(in the rows, 128 means zero)
Each path below is one point turned by a fixed rotation once a step. After each direction that follows a path, write how fast that rotation turns it, in deg/step (0 if it stays still).
Each turn is a multiple of 5 degrees from 10 to 175, or 0.
Each row of a path follows its step; steps can be skipped.
Path 1:
step 0: [128 130 137 130 129 131 127 120 122 125 134 124 129 125 135 129 127 127
 115 124 139 125 138 135 140 132 136 121 126 137 127 131 125 134 120 119
 126 135 128 132 120 134 134 131 138 123 133 128 131 126 126 128 138 128
 132 120 116 126 137 133 129 131 127]
step 5: [129 130 137 130 126 129 135 131 129 122 131 121 133 127 128 131 140 125
 120 127 132 131 125 135 131 119 129 138 125 136 139 122 124 123 124 114
 125 140 132 132 134 133 138 127 132 131 121 133 132 131 133 121 130 132
 133 126 117 132 127 117 130 123 134]
step 6: [124 116 125 135 126 132 129 130 134 127 121 129 133 127 127 134 126 122
 124 123 140 114 122 131 130 121 134 124 137 127 117 122 134 130 135 130
 131 140 129 124 122 129 133 128 133 124 142 130 129 131 133 119 130 122
 133 126 126 121 125 129 127 137 139]
step 7: [126 135 134 131 124 123 132 119 121 130 124 127 132 124 130 122 138 124
 130 126 128 118 132 134 125 128 141 137 124 131 123 136 126 132 135 126
 134 128 122 133 127 134 127 122 140 129 133 128 126 133 122 129 126 142
 137 125 135 123 134 130 118 118 134]
step 9: [126 121 129 129 115 135 130 129 140 124 123 133 134 130 137 131 129 133
 121 125 133 131 124 129 132 125 135 128 121 127 124 134 137 125 129 125
 130 139 117 128 121 126 143 131 133 123 135 135 123 130 135 132 134 123
 130 124 125 125 118 124 121 122 136]
step 12: [128 137 140 124 124 138 129 132 130 131 124 128 131 131 136 119 129 122
 125 119 129 129 124 136 131 124 128 129 121 135 128 134 126 137 130 129
 141 136 116 130 125 125 136 127 137 130 134 129 130 129 126 131 141 125
 128 134 120 129 129 134 125 125 142]
step 18: [122 112 139 142 123 132 133 128 130 126 128 131 122 122 134 124 136 125
 118 125 130 119 133 132 132 130 133 135 128 131 129 122 124 130 127 127
 132 124 124 127 129 128 138 143 139 128 134 127 137 127 130 121 130 130
 136 123 131 122 127 132 134 131 129]
step 21: [128 130 138 133 122 128 129 124 134 114 120 129 121 128 126 129 131 135
 113 125 135 119 125 137 128 128 129 137 130 130 132 129 127 134 128 121
 126 137 126 138 127 126 132 130 142 121 129 124 136 132 136 132 129 130
 135 122 121 121 122 129 126 133 123]
Speeds:
[128 128 127 128 131 128 128 128 127 130 127 129 129 128 129 129 125 128
 126 127 129 129 128 127 131 128 131 126 128 128 128 127 130 128 128 129
 125 131 129 129 129 129 126 127 127 129 129 128 129 127 126 127 129 126
 127 126 126 129 128 125 129 126 130]
130
[125 128 128 126 128 128 128 129 130 129 128 128 126 125 127 127 126 130
 127 127 128 127 128 129 131 126 127 127 127 126 129 129 129 129 129 130
 128 126 127 127 129 127 127 129 129 128 130 128 126 127 128 129 129 129
 131 125 126 127 130 128 127 130 128]
120
[130 129 128 127 127 127 129 128 126 126 129 126 130 126 127 127 129 127
 128 129 129 128 125 128 130 128 128 123 128 129 127 127 128 127 126 128
 126 127 128 127 126 130 130 127 126 128 128 128 126 128 131 127 129 128
 127 127 127 128 130 128 128 130 127]
130
[126 130 127 130 130 126 128 128 128 129 126 128 128 126 127 130 129 128
 128 129 127 127 126 127 128 127 127 125 128 126 126 129 126 128 131 126
 128 128 128 128 127 128 128 129 128 129 128 126 128 127 125 129 128 131
 127 131 129 127 127 129 128 128 130]
85
Path 2:
step 0: [132 132 121 133 132 127 140 142 127 138 119 123 131 124 127 129 131 128
 134 122 120 128 137 129 136 132 119 133 131 133 126 125 124 127 134 117
 124 136 135 122 124 125 131 133 127 124 133 126 127 126 133 121 126 128
 118 128 131 133 123 123 127 118 132]
step 1: [124 135 128 128 132 126 122 128 130 131 133 118 129 125 123 124 140 122
 140 113 127 136 132 119 131 132 132 128 131 129 117 128 125 124 137 134
 126 133 127 134 125 135 133 133 133 123 130 124 129 140 131 123 126 126
 126 135 127 133 118 130 124 132 129]
step 3: [140 133 125 123 125 126 128 131 127 139 130 122 135 126 140 124 135 128
 125 135 126 122 125 136 120 133 126 132 132 123 127 121 123 129 129 125
 127 131 132 122 126 131 134 130 128 128 128 122 140 133 119 119 129 134
 120 139 137 133 131 126 128 135 132]
step 11: [130 126 124 131 123 130 132 134 124 134 131 119 128 128 121 119 138 128
 142 125 128 141 128 130 125 129 124 128 136 129 126 125 127 129 142 119
 138 131 128 126 129 130 137 124 132 122 128 124 128 139 130 121 126 125
 118 132 131 123 134 126 129 132 131]
step 12: [134 132 127 128 127 123 116 140 126 129 123 125 125 126 127 126 135 136
 133 120 125 128 134 131 128 136 136 126 137 138 127 126 128 125 133 125
 129 144 131 130 132 130 128 138 128 125 122 127 128 124 132 121 130 139
 123 133 132 134 121 131 126 124 138]
step 13: [133 134 130 125 136 117 118 122 127 130 135 121 128 134 136 125 135 127
 129 132 123 124 128 122 127 135 128 131 128 130 121 120 118 129 135 127
 125 124 128 126 126 131 133 133 137 126 139 121 133 128 125 130 128 130
 125 133 137 129 116 137 124 139 136]
step 15: [139 130 125 132 124 121 131 138 128 139 133 127 133 126 142 125 125 121
 117 131 126 123 133 127 135 134 126 133 131 126 124 128 122 131 126 121
 126 135 137 124 124 127 133 138 120 130 117 131 123 132 126 120 125 132
 124 120 127 134 126 125 124 124 131]
step 21: [131 127 123 133 134 122 125 132 133 139 130 112 134 119 129 129 132 124
 130 122 124 132 130 129 133 125 126 130 138 132 127 126 127 124 138 127
 130 126 135 135 123 130 139 137 134 120 130 124 128 137 121 124 137 127
 131 132 124 125 127 125 128 138 133]
Speeds:
[126 130 127 129 129 126 127 126 128 125 127 126 126 130 128 129 129 129
 127 127 127 127 130 127 128 126 125 129 129 127 129 130 130 128 128 130
 127 128 129 131 128 126 129 128 128 128 127 126 128 128 126 128 131 128
 129 129 129 128 126 131 129 130 128]
95
[128 130 127 127 127 127 125 128 129 129 127 125 128 130 130 128 127 128
 128 128 130 127 128 130 125 130 129 129 129 127 128 127 129 129 129 130
 128 128 129 127 128 128 128 130 129 129 127 126 129 126 130 127 126 125
 126 126 127 129 129 130 128 129 127]
35
[128 126 127 131 127 128 129 127 129 130 126 128 128 129 130 129 128 128
 126 130 125 128 129 126 130 126 128 128 128 130 127 126 129 127 128 127
 128 127 129 128 131 128 128 129 126 131 130 126 128 127 129 129 127 127
 126 128 129 128 128 129 128 128 131]
140
[129 128 128 128 128 128 127 125 127 128 126 129 128 128 130 129 126 128
 127 127 128 127 130 127 127 131 127 131 126 129 130 125 125 127 128 126
 128 129 127 130 128 127 127 126 129 127 126 128 126 128 126 127 129 129
 127 125 126 126 127 129 127 126 129]
140
[127 130 128 130 131 127 130 132 125 127 126 130 128 130 128 127 130 128
 129 129 128 130 127 128 127 130 129 128 127 128 130 125 130 129 129 128
 128 128 128 128 129 128 128 129 129 127 128 128 127 125 129 128 127 128
 130 129 128 127 128 131 129 130 130]
55
[130 128 129 128 130 128 128 129 130 127 125 127 127 128 127 128 127 127
 129 126 127 128 127 130 128 127 130 129 129 128 127 127 126 128 125 128
 131 130 129 128 129 128 128 128 126 129 126 129 126 127 129 131 131 127
 129 127 130 129 129 129 129 127 128]
145
Path 3:
step 2: [137 127 126 116 135 122 137 137 126 124 127 133 130 134 137 128 131 129
 134 122 134 119 126 120 135 134 124 118 131 123 119 135 129 125 125 118
 136 132 122 129 121 133 124 123 129 131 130 128 125 127 126 122 130 121
 128 135 128 127 130 126 120 125 131]
step 3: [130 126 124 127 124 125 129 122 119 130 129 141 133 139 126 136 134 128
 125 130 129 123 128 119 124 127 129 130 128 131 120 124 129 136 127 116
 143 133 133 121 130 130 129 119 124 136 126 134 133 128 137 127 136 124
 132 129 128 126 123 127 120 128 129]
step 5: [132 124 128 123 136 130 133 125 126 123 130 133 135 128 142 125 131 124
 132 126 130 123 128 125 126 128 121 123 131 116 127 131 122 129 129 127
 121 131 134 120 135 136 120 121 129 137 121 134 123 127 132 114 131 122
 128 130 129 124 137 128 118 126 130]
step 6: [128 126 129 125 120 132 121 119 129 130 130 134 132 127 136 129 129 126
 126 126 132 134 129 114 118 125 118 124 137 127 122 127 130 132 125 121
 133 123 135 129 121 123 128 126 124 136 123 136 133 128 135 122 142 123
 132 122 129 124 134 131 131 129 131]
step 14: [134 125 125 129 131 126 130 129 128 124 128 134 132 120 140 135 132 126
 129 127 127 128 121 132 114 123 129 123 130 133 132 133 126 135 127 122
 131 131 137 123 131 140 125 123 133 133 123 130 130 129 135 118 138 119
 130 137 127 127 135 126 118 128 129]
step 15: [132 118 128 127 125 130 119 124 132 132 130 129 125 125 128 133 131 123
 130 127 132 136 136 117 124 118 131 120 136 127 124 127 137 133 127 127
 126 126 136 129 129 128 126 125 131 130 118 135 130 138 141 129 137 120
 134 127 118 122 130 130 132 130 123]
step 17: [125 129 122 129 121 120 123 127 120 124 130 134 133 127 135 125 128 129
 133 126 136 130 125 124 121 126 129 126 135 131 129 133 124 135 112 117
 135 131 126 130 126 130 124 121 136 138 126 120 123 122 137 123 132 117
 128 131 120 125 130 124 129 131 132]
step 19: [127 125 134 118 132 129 132 137 126 124 130 137 132 126 128 122 128 126
 134 126 134 124 133 121 134 134 136 121 126 128 122 125 127 129 131 119
 129 136 116 131 137 138 120 123 136 131 130 130 129 133 127 116 126 119
 134 129 121 127 126 126 123 128 126]
Speeds:
[130 130 129 128 126 129 124 128 127 129 126 129 129 129 128 127 127 128
 126 130 129 127 128 126 128 127 129 125 128 127 130 129 128 126 130 129
 129 127 127 128 126 126 126 129 128 129 125 125 129 128 130 129 128 127
 128 128 129 129 128 127 127 128 126]
155
[131 129 129 126 127 127 126 126 129 129 128 129 129 130 128 127 129 129
 128 129 127 126 128 129 126 127 128 131 126 130 129 129 128 129 126 126
 130 123 128 127 130 127 129 128 128 128 128 127 126 129 130 128 130 129
 130 128 126 128 129 131 130 128 129]
125
[125 128 128 129 127 129 129 126 127 132 129 130 126 128 129 127 128 129
 131 128 128 126 129 129 126 128 128 127 128 130 129 129 125 130 128 127
 128 128 130 128 125 128 127 125 127 126 128 129 128 128 130 130 129 126
 127 127 130 129 128 126 129 126 128]
125
[128 128 127 126 125 127 128 129 129 128 130 128 127 130 129 127 128 127
 128 128 128 128 127 128 128 126 124 129 129 129 127 130 128 126 126 128
 131 129 125 128 126 129 130 128 129 129 127 126 130 127 125 128 127 128
 127 127 129 127 125 127 130 127 130]
70
[126 127 129 127 129 129 128 127 128 128 130 128 130 129 129 126 129 127
 127 128 125 129 129 127 127 129 128 128 128 128 128 127 128 126 128 127
 128 129 127 127 128 126 130 128 125 130 129 128 125 129 128 125 130 131
 127 126 132 129 129 128 127 127 128]
20
Path 4:
step 0: [120 128 128 126 130 127 136 121 133 127 128 131 130 133 135 129 121 125
 130 130 131 119 128 125 123 123 132 121 126 130 137 128 122 129 120 135
 128 118 129 128 132 139 127 126 131 127 136 122 128 131 127 123 120 138
 134 128 136 129 127 128 136 117 130]
step 1: [126 137 121 128 135 132 132 123 126 122 129 131 127 137 126 125 123 143
 132 134 128 126 129 124 141 123 132 132 129 124 129 134 130 129 126 131
 124 128 134 127 131 136 131 126 117 120 128 128 135 119 125 131 119 130
 125 132 129 120 125 131 126 133 131]
step 3: [131 127 126 131 123 123 132 130 131 125 130 126 123 123 131 133 131 121
 135 122 136 131 121 129 133 122 131 136 136 134 136 132 135 128 131 122
 120 130 138 131 126 131 135 130 125 138 134 129 128 127 134 124 131 134
 132 139 123 131 133 127 133 127 119]
step 7: [123 131 131 126 127 125 124 133 127 122 123 127 124 124 126 126 127 131
 127 131 136 122 125 134 137 134 133 130 134 126 123 131 126 117 131 141
 132 135 118 132 122 119 132 133 125 127 131 134 121 139 130 127 120 133
 131 131 122 134 131 133 126 131 126]
step 11: [129 120 122 124 131 122 136 128 130 128 127 137 127 114 129 133 128 128
 125 127 135 128 125 131 131 125 128 133 143 128 128 131 125 132 128 119
 124 130 127 125 132 132 126 130 124 139 125 127 128 121 136 126 123 137
 131 136 128 126 130 140 124 126 127]
step 14: [131 134 139 129 132 122 132 120 137 125 123 128 127 134 122 131 133 129
 129 120 129 132 121 122 131 129 123 121 120 127 124 126 130 127 126 120
 131 130 127 121 136 124 127 134 120 130 125 125 128 117 122 122 124 129
 118 131 129 131 140 126 131 131 126]
step 19: [126 128 124 128 137 127 139 121 126 133 125 133 121 119 128 128 129 125
 127 125 136 134 135 124 133 130 123 129 132 126 124 126 130 122 128 134
 128 131 121 129 138 132 125 134 129 136 124 126 127 122 131 123 118 125
 133 127 124 123 130 141 124 130 139]
step 21: [124 135 131 129 130 129 130 120 124 138 133 127 125 128 126 128 126 122
 129 133 124 131 125 135 125 129 131 121 138 135 135 144 136 137 134 126
 131 131 124 135 121 130 124 126 130 135 121 128 133 127 121 127 134 135
 133 123 125 129 127 127 126 127 124]
Speeds:
[129 127 128 129 128 127 129 129 129 129 126 129 127 129 127 126 130 124
 129 128 126 128 129 127 128 128 129 128 126 129 129 128 130 131 129 126
 128 131 127 128 129 127 127 127 128 130 125 127 127 129 131 127 127 128
 128 128 126 130 126 128 125 128 128]
45
[128 128 127 126 127 128 128 129 130 128 128 127 127 127 128 127 128 128
 128 125 130 127 129 127 129 130 128 129 128 129 124 127 127 127 127 128
 126 129 129 131 129 129 127 128 129 130 126 130 127 128 127 129 127 127
 128 128 127 131 129 130 130 125 126]
90
[128 130 127 128 129 127 126 129 131 125 128 128 126 128 128 127 129 129
 129 128 129 126 128 131 128 129 131 128 127 126 130 127 128 128 128 129
 126 129 130 127 129 125 127 127 128 129 128 127 129 129 130 128 127 129
 129 130 129 126 126 128 132 129 127]
10
[129 126 126 127 127 129 128 127 130 126 129 125 129 128 130 129 129 127
 127 128 129 128 127 128 126 130 129 128 130 129 127 127 131 127 129 125
 130 128 128 128 129 129 128 125 127 128 130 130 126 127 130 129 128 128
 128 127 127 125 127 127 128 129 129]
55
[129 129 128 129 128 130 130 129 127 130 128 127 129 129 128 125 127 127
 131 127 129 128 127 129 129 130 131 129 130 127 127 129 130 128 131 130
 129 127 129 127 128 127 128 128 127 126 128 127 130 130 125 129 126 127
 129 126 127 126 127 129 127 127 126]
125
[130 128 127 130 130 129 128 127 127 129 127 127 130 126 129 128 129 129
 127 127 126 126 127 128 128 130 125 130 130 128 130 130 129 127 126 130
 129 127 128 129 127 125 126 126 129 127 127 128 127 129 129 127 127 129
 126 127 127 130 126 127 130 126 128]
135
[129 131 129 125 129 127 130 128 129 131 129 129 128 125 128 128 127 128
 126 127 128 129 129 132 128 130 126 125 128 128 127 128 128 127 129 125
 129 128 128 128 127 125 127 127 129 127 128 126 129 127 130 128 127 128
 128 126 128 128 130 128 127 130 127]
10
Path 5:
step 0: [122 126 125 120 130 123 125 130 128 127 129 129 128 129 141 134 125 129
 121 129 140 145 131 128 135 130 133 125 127 121 139 116 132 134 135 126
 125 125 140 132 134 133 126 127 133 132 121 127 130 124 126 126 118 124
 118 128 139 128 124 130 125 134 128]
step 4: [133 137 135 133 130 125 124 136 122 123 131 132 132 131 120 131 124 127
 127 128 128 134 121 124 120 111 140 122 126 125 131 121 127 127 125 124
 129 125 130 127 119 127 130 131 142 130 129 129 131 123 132 125 122 122
 119 126 136 138 123 137 120 135 135]
step 7: [128 132 133 125 120 126 123 121 143 125 126 127 126 140 125 131 122 128
 133 127 121 123 133 135 111 122 131 123 124 121 131 137 134 126 121 129
 135 127 125 114 119 114 126 128 126 132 126 128 128 128 128 131 133 125
 123 122 127 130 126 132 130 129 122]
step 8: [128 127 131 133 128 116 129 121 130 120 124 125 121 122 125 132 122 122
 135 131 128 123 124 135 108 119 126 129 136 131 132 132 133 123 133 130
 132 132 128 129 129 131 121 126 137 134 129 128 127 132 129 132 123 125
 122 110 128 138 124 126 124 125 123]
step 10: [129 124 121 130 127 121 124 126 132 134 133 125 128 123 137 134 126 123
 138 128 126 127 133 125 126 123 124 121 137 126 133 141 133 135 122 126
 125 123 127 125 130 124 121 137 124 108 129 122 133 132 130 132 116 125
 133 125 126 125 132 136 138 133 123]
step 17: [126 127 124 118 129 131 130 120 119 133 126 134 138 132 129 126 130 127
 124 134 128 128 118 129 130 139 137 117 124 121 133 126 127 129 136 125
 128 133 129 123 117 125 133 115 123 131 127 133 126 126 116 123 130 125
 133 126 134 128 117 125 135 136 138]
step 19: [134 140 133 122 123 126 134 131 118 128 137 134 123 132 117 124 129 132
 127 128 131 125 132 144 130 123 124 127 132 118 132 130 128 122 123 122
 126 119 131 126 136 127 135 118 139 130 126 127 129 131 119 122 134 120
 131 132 128 125 135 122 126 126 137]
step 21: [131 136 127 134 135 123 129 125 133 131 136 126 128 119 136 124 129 136
 136 138 128 127 115 126 122 129 138 122 126 132 123 123 130 130 120 128
 123 125 130 133 132 117 131 122 133 125 129 138 135 119 123 124 139 127
 129 123 127 130 127 119 132 139 138]
Speeds:
[129 129 129 130 129 127 126 127 128 128 127 126 129 127 126 128 128 128
 131 127 128 128 129 127 129 129 127 130 129 129 129 129 129 126 126 128
 130 127 128 131 127 131 128 130 128 128 126 129 126 124 125 129 130 127
 127 129 127 129 126 127 128 129 130]
145
[128 128 129 127 129 127 127 128 127 128 129 128 126 128 128 126 126 126
 127 128 126 129 126 128 130 127 128 128 128 128 128 125 132 126 126 128
 129 126 125 128 128 125 128 129 129 129 129 127 129 128 128 129 130 129
 126 127 129 131 128 128 130 128 127]
20
[127 128 128 132 128 128 127 127 126 128 127 128 129 129 127 130 128 126
 127 128 130 131 130 128 127 127 127 126 128 129 129 129 131 129 126 127
 128 129 129 127 126 128 127 127 130 129 127 131 130 130 128 129 129 129
 131 128 127 128 127 129 130 126 127]
10
[126 127 128 126 126 129 127 129 128 128 128 130 127 128 127 129 128 128
 129 128 126 129 130 127 129 127 129 125 128 128 127 128 127 131 126 128
 127 127 125 128 129 129 126 130 126 126 128 128 127 129 127 128 129 129
 130 127 126 127 128 126 130 126 131]
90
